In the rows, 128 means zero.
M: several groups of rows, each row roughly a mix of its group's hidden directions; one row fits no group:
M (109 x 11):
[[ 99  73 183 116 114 135 146 129 149 110 176]
 [ 76 150 136 130 117 176 129 191 140 109 104]
 [158 158 112 115 119 201 159 136 142 123  86]
 [161  77 151 113 174 131 115  96 128  79 150]
 [109 144 136 188 181 116 145  98 161 133 161]
 [170 146  78 116 101 159 161 138 122 131  74]
 [128 124 136 176 186 134 139  75 147  98 155]
 [118 196  78 106  99 140 109 140 126 127  90]
 [131  98 161 146  88 115 149 167 101 190 126]
 [132 108 140  64 159 144 142  89  96 163 155]
 [153 143  81  94  89 154 116 146  81 134  88]
 [131 108 115 101  96 201 102  98 147 127  96]
 [127  67 173 148 150 134 148  93 140  93 159]
 [117  80 167 166 164 125 153  96 149 110 168]
 [174  88 116  64 149 129  96 137 105 104 127]
 [154 158 132  87 140  99  81  90 167 134  94]
 [109 150 140  76  69 153 101  98 137  94 129]
 [155 183 101 167 120 110 144 165 118 152  83]
 [162 129 100 108  97 123 154  55 152 152 113]
 [136 110  77 206 109 146 110 126 132 124 105]
 [155 166  77 157 113 130 155 144  88 163  97]
 [159 113  74 118 107 170 136 126  69 132 104]
 [167 109 121 149 161  69 139  80 113 154 148]
 [198 122  93  94  95 138 124  90 110 123 112]
 [103  94 128 166 108 155 178 162  95 113 165]
 [185 129 126 120 175 129 127  95  68 107 130]
 [158  76 134 119 149  87 124 130  80  82 109]
 [126 172 122 207 128 140 151 102 114 155 116]
 [187 108  96 142 134 128 174 159 153 170 130]
 [145 163 157  61 154  89 131 116 134 165 117]
 [162  74 169 143  90 143 145 127  78 139 115]
 [161 118 113  82  83 154 110 135  84 105  89]
 [106 142 104 145  76 168 127 172 160 111  89]
 [ 98 147 124  91 138 189  71 120 101 119 131]
 [178 106 125 130 145  70 128  80 113 145 162]
 [ 69 140 158 156 163  79 124  90 118 127 139]
 [138  83 120 131 147 192  77 120 107 125  99]
 [159 129  68 182 138 100 161 132 105 140 106]
 [181  73 145 118 112 151 128 119  71 117 113]
 [111 142 155 150 162  57 127 141  98 116 166]
 [136 119 161 115 149 133 106  98  59 149 175]
 [ 90 113 160  75 133 178 106 120 104 150 159]
 [102 122 153 169 179 105 144 110 172 131 172]
 [136 154 149 178 123 135  82 124  70 126 165]
 [176 176 101 126 132  77 133 118 143 144  83]
 [147  91 107 109 149  81 159 135 161  92  82]
 [118  82  87 144 127 153 167 114  74 123 164]
 [ 86 121 157 154 176 110  84 124  82 104 131]
 [132 179 151 179 165  91 118 128 146 169 134]
 [160 117  79 184 137  87 170 130 118 139 112]
 [153 179  95 140 150 100 160 157  94 159  98]
 [ 85 109 133 160 171 171  94 137 102 120  88]
 [117  99  82 113 150  74  91 109  88 107 142]
 [110 155 150 193 147 101 147 132 145 181 145]
 [158  95 102 126 137  97 144 146 133  70  73]
 [134  81 132 103 168  63 123 102  99 120 147]
 [160 198 113 122 137  97 110 138 138 141  76]
 [136 123  96 104 113 156 164 152 171 106  67]
 [114 149 133 180 139  63 117 123 173 137 155]
 [106  62 164 126 128 126 122 107 164  94 167]
 [173 171 119 120 132  73 132 119 153 158  84]
 [121 175 118 147  89 197 132 151 154 137 110]
 [158 111 102 103 107 191  96 111 108 113  86]
 [ 87 126 154 134 151 106  86  64  97 109 129]
 [ 99  82 124 137 120 158 169 136  89 101 180]
 [112 122 120 165 180 107 117  80  83 131  93]
 [ 88 193  78 111 102 131 123 148 150 136 108]
 [165 165  73 124 125 158 110 114  83 122  90]
 [135 136 112 145  85 156 174 147  85 183 127]
 [101 173  67 101 148 142 114 114 159  90 126]
 [ 93  98 181 140 141  94 144 139 174 140 168]
 [110  60 146 136 150 109 142 113 147  86 171]
 [126 186 120 168  95 184 125 149 156 135 118]
 [167 143 155 137 164 136 113  92  65 136 163]
 [179 145  94 108 112 147 104 134  71 135  87]
 [146 114 101 144 146 125 168  80  81  78 114]
 [101  96 122 154 119 158 175 156  84 104 170]
 [169 101 124  88  96 180  80 134 118 107 133]
 [141  70 141 133 139 175 104 160 167 155 157]
 [177 167 176 144 149 174 149 108 111 147 140]
 [149  86 123 109 103 189 117 115 180 156 132]
 [173 100 134 138 158  96 117 121  69  83 119]
 [156 112 113  67  90 150 105 137  95  96  96]
 [143  99 145 111  57 157 136 130  89 111  94]
 [102 134 176 105 117  93  90 120 124  99 187]
 [190 121 121 112 120  71 135  88 117 137 165]
 [ 96 142 115 119 102 140 155 146 208 150 109]
 [119 137 110 150 135  76 148 134 207 125 115]
 [150 141 116 111 104 164 132 212 119 105 118]
 [143 112 183 102 160 126 140  94  94 163 170]
 [ 79 108 147 120 120 197 109 143  99 122 161]
 [ 84 146 133 170 166  80 164  98 133 150 119]
 [124 172 133 129 111 180 160 134 187 160 118]
 [ 72 132 129 135 132 163 110  68 126 124  80]
 [ 74 114 150 122 160 177 108 160  95 118 159]
 [151  92 102  82  86 147 128 160  80 141 108]
 [155  92  96 194 131  84 151 120 152 131 115]
 [146 139 112 135 113 129 170 138  92 207 114]
 [111 105 123 199 147 120 130 166 143  77 133]
 [152  73 122 106 156  74 135 124 103  88 106]
 [103 119 144 164 136  58  93 121 121 135 173]
 [130 177  71  89 108 130 106 162 114 150  99]
 [100 174 143 147 101 164 137 136 181 171 145]
 [143  99 105  83 163  92 169 113 168 120  99]
 [128 123 117 165  98 142 190 164  89 163 137]
 [ 81 119 141 128 116 197 102 149 104  97 155]
 [ 96  62 135 157 139 142 151 136 118  96 175]
 [163  93 116 136 153 110 111  51 109 148 125]
 [172 166 135 128 112  74 155 133 155 163  91]]

the three rows of each list that fit no group, in list order (the others fit one group, some only roughly):
- z_607: [ 65 158 176 119 118 112 110 157 130  95 155]
- z_845: [130 135  98 173 140  61 122 136 168  96 112]
- z_700: [139  69 109 175 124 104 186 116 127 138 141]
- z_460: [ 83 101 140 136 179 100 114 145  91  83 150]
- z_390: [ 85 134 181 135 174 138 100  85 111 108 145]
- z_245: [110 184  91 171  94 165  92 141 131 126 131]
- z_825: [ 98 149 136 173 186 154 126 106 159 129 169]
- z_375: [131 130 117 120 132 171  84 147  72  87  90]
- z_268: [133  71 168  94 158  94 120 153 147 135 165]
- z_276: [ 81 119 145 114 120 198  82 135 113 118 147]
- z_994: [100  76 154 150 127 137 128 131 156  65 161]
- z_551: [136  98 180  70 154 130 169 107 136 152 137]
- z_401: [104  67 125 193 123 134 157 142 129 130 159]
- z_958: [154 119 107 124 146 168  92 131  71  98  83]
	z_460; z_390; z_825
- z_410: [ 98 200 169 133 126 158 103 130 127 152 157]
- z_660: [110 102 160 128 128  76  84 131  95  83 156]
- z_588: [106 168  85  96  70 148 126 152 121 128  93]
- z_422: [ 98 178 114 185 148 139 157 108 139 153  93]
- z_673: [113 115 108 164 173 113 148  70 128 163  93]
- z_328: [127  94  96  62 159 102 119  93  95 129 132]
- z_893: [163 174 127 141  97 114 109 133 175 155  77]
- z_252: [ 68 100 166 144 151 150  91  95 152 137 147]
- z_275: [ 98 116 101 193 131 180 113 157 104 117 135]
- z_260: [126 193 129 127 147 131  84 168 127 133  78]
- z_371: [ 94 116 176 137 155 105  85 155 111 106 177]
- z_250: [ 80 131 149 137 136  97 118  47 134 129 131]
	z_410; z_660; z_422
- z_859: [193 136  86 113 106 107 158  82 123 142 114]
- z_972: [129 105 109 164 133  66  93 135  97  80 129]
- z_563: [159  65 169  81 144 108 108 142 123 117 146]
- z_419: [ 91 175 136 112  83 137 124 112 185 160 129]
- z_671: [159 196 125 140  92 127 142 162 139 137  83]
- z_860: [150 101 143  52 164 127 117 109 158 116 105]
- z_444: [144 163  66 173 124 147 119 143  96 142  91]
- z_359: [145 126 122 151  62 137 179 131 133 180 123]
- z_951: [134 197  96 108 140 152  93 138  96 144  95]
- z_819: [165  94 166 178 146 115 148 103 174 117 148]
- z_115: [ 86 116 160 161 178  99 108 154  87 114 143]
	z_419; z_860; z_819
- z_12: [120  97  89 131 128  86  75 129  78  97 138]
- z_734: [165 161 132 114 141  79 160 102 164 177 129]
- z_143: [148  83 119 129  78 196 126 112 131 111 107]
- z_657: [108 162  97  93  64 154 127 147 124 117  89]
- z_91: [137 143 159  58 146  96 110  86 157 116 130]
- z_504: [ 67 183 145 128 148  89 145 133 129 133 165]
- z_114: [169 176 131  88 119  93 134 109 152 172  98]
- z_415: [122 201 137 108 116 149  81 157 128 122  96]
- z_741: [131  66 116 161 124 113 134  90 156  77 146]
- z_749: [102 164 132 162 159  79 166 174 105 122 125]
	z_734; z_143; z_504
- z_388: [ 89 124 157 172 183  83 128 145 104 130 146]
- z_467: [171 167  80 125 130 105 151 128 100 172  93]
- z_293: [136 189 110 135 160  77 121 124 179 117 135]
- z_699: [117  78 177 105 137 101 164 109 156 104 163]
- z_409: [ 96  79 153 161 145 101  88 113  91  92 125]
- z_702: [127 159  99  81  92 150 100 127  86 142  82]
- z_461: [153  96 140  83  85 157  90 105 153 121 167]
- z_425: [167 176 138  77 121  84 138 108 149 154 105]
- z_857: [166 160 147  86 128  68 147 105 153 153 109]
- z_534: [127 143 159 131 132  60 142 159 135 128 188]
	z_293; z_409; z_702
- z_273: [186 110 134  84 122 121  94 158  84 147 106]
- z_542: [156  66 156  70 138 131 106 135 122  95 137]
- z_982: [157 104 145 116 164 113 123  50 129 151 151]
- z_739: [126 141 133  72 167  93  87 144 172 108 143]
- z_9: [132  70 120 133 129 180 163 115 100 125 175]
- z_598: [142 161 101 140 132 125 172 200 111 116  98]
- z_323: [145 173  85 135 127 134 143 130  94 188  93]
- z_781: [ 91 120 123 178 181 106 147  92 128 156  97]
- z_811: [176  62 168 155 139 137 122 123 117 120 163]
- z_496: [151  62 152  96  89 150 137 139  85 123 120]
- z_240: [ 95 169  89 162  95 139 119 150 185 132 116]
	z_982; z_9; z_811
- z_57: [154 145  89 135 121 160 164 190 123 129  84]
- z_399: [114 125  97 105  89 138 150 121 209 120 116]
- z_395: [110  65 131 119 118  63 111 145 103 100 125]
- z_195: [110 206 106 171 151 117 123 118 156 146 123]
- z_587: [190 136 100 107 106  76 118 128 151 128  87]
- z_715: [140  94  71  86 139 124 131 132 110  87  82]
- z_735: [164 102 127 142 123  70 128  90 186 123 113]
- z_223: [ 92 176  98 152  91 159 119 145 175 152 127]
- z_855: [126 175  82 134  84 163 131 115 102 119  82]
- z_180: [170 135 117 124 108 108 149 143  83 196 103]
- z_291: [136  98  81 167  97 150 164 116  85 162 138]
- z_775: [132 171 173  69 127 119  92 124 163 105 118]
	z_399; z_587; z_180
- z_259: [118 205 160 147 107 104 111 122 163 120 103]
- z_413: [116 106 135 141  83 157 190 148  94 140 166]
- z_424: [140 163 131  62 162  97  94 102 148 129 105]
- z_532: [ 96  91 112 184 120 176 126 155  97 114 153]
- z_46: [131 207 122 131 147 128 108 162 124 133  79]
- z_611: [107 130 148  80 185 116  79 110 145  95 134]
- z_189: [143 103  82  85 134 131 163 127 152  98  73]
- z_436: [122 116 116 129  97 147 135 130 177  90  57]
- z_627: [157 182 120  88 114 135  80 151  95 157 113]
- z_930: [109 165 141  98 126 168 141 195 157 101 122]
- z_789: [ 81 151 146 139 119  91 174 123 178 150 158]
- z_469: [126 154 168  53 112 137 103  94 142 149 129]
	z_436; z_627; z_930
- z_714: [120 173 145  89 134 195 151 101 154 141 141]
- z_833: [166 140 121 137 128  76 185 135 124 179 113]
- z_501: [192 118 120 153 161 150 121 100  72 134 118]
- z_835: [118 113 111 165 129  55 123 145 167  96 107]
- z_565: [104  93 144 131 138 164  87  58 147 137 116]
- z_901: [149 189 140 115 116 110 136 146 132 191  91]
- z_674: [122 155  76 136 106 132 114 159 155 174  77]
- z_868: [146  92 145 155 134  90  91 129  67  91 136]
- z_298: [147 123 119 162 115 114 129 105  51 112 173]
- z_45: [176  90 164 113 168  93 159 107 114 101 112]
- z_963: [143 145  96  89  84 158 111 113 105  89  82]
	z_714; z_674; z_298
- z_970: [ 64  97 111 139 128 182 141 165 113 128 150]
- z_392: [153 118 134  92 175 124 100 103 153  63 137]
- z_8: [108 127 160 119 136  84  89  72 111 115 173]
- z_416: [149  91 169 129 147  97 164 117 175 156 166]
- z_914: [157 119 119  72  93 154 127  91  92 144  86]
- z_578: [ 93  95 127 159 110 192  80 126 131 106 139]
- z_95: [146 166  79 134 121 169 148 139 168 111  81]
- z_173: [127 149  69 176 149 166 150  89 106 124 127]
- z_708: [126 198 122 127 148 135  98 171 113 129  80]
- z_635: [164 174  98 110  89 129 139 109 108 179  97]
- z_880: [163 146  86 136 136 144 152 168  93 120  68]
	z_970; z_416; z_914
- z_837: [160 103 112 103 113 185  86 149  95 105  98]
- z_241: [167 152 143  87 134  73 163 106 142 166 110]
- z_550: [112 133  48 129 117 100 117 135 157  98  93]
- z_319: [ 68 102 144 147 111 157 134 128 120 125 195]
- z_684: [154  77  95 164 118  96 182 104 122 135 144]
- z_222: [106 123 143 177 187  86 138 165 103 126 136]
- z_432: [104 192 102 189 143 127 141 118 140 158 124]
- z_954: [ 93 134 114 120 105 202 120 137 146 126  77]
- z_320: [133 173 103  89 123 149  98 143 105 148  66]
- z_339: [101 122  67 120 118 104 135 145 185 104  92]
- z_687: [151 180 115 110 114  83 147 141  73  93 121]
- z_798: [136 144  75 157 133 169 146  69 123 156 108]
	z_319; z_320; z_798
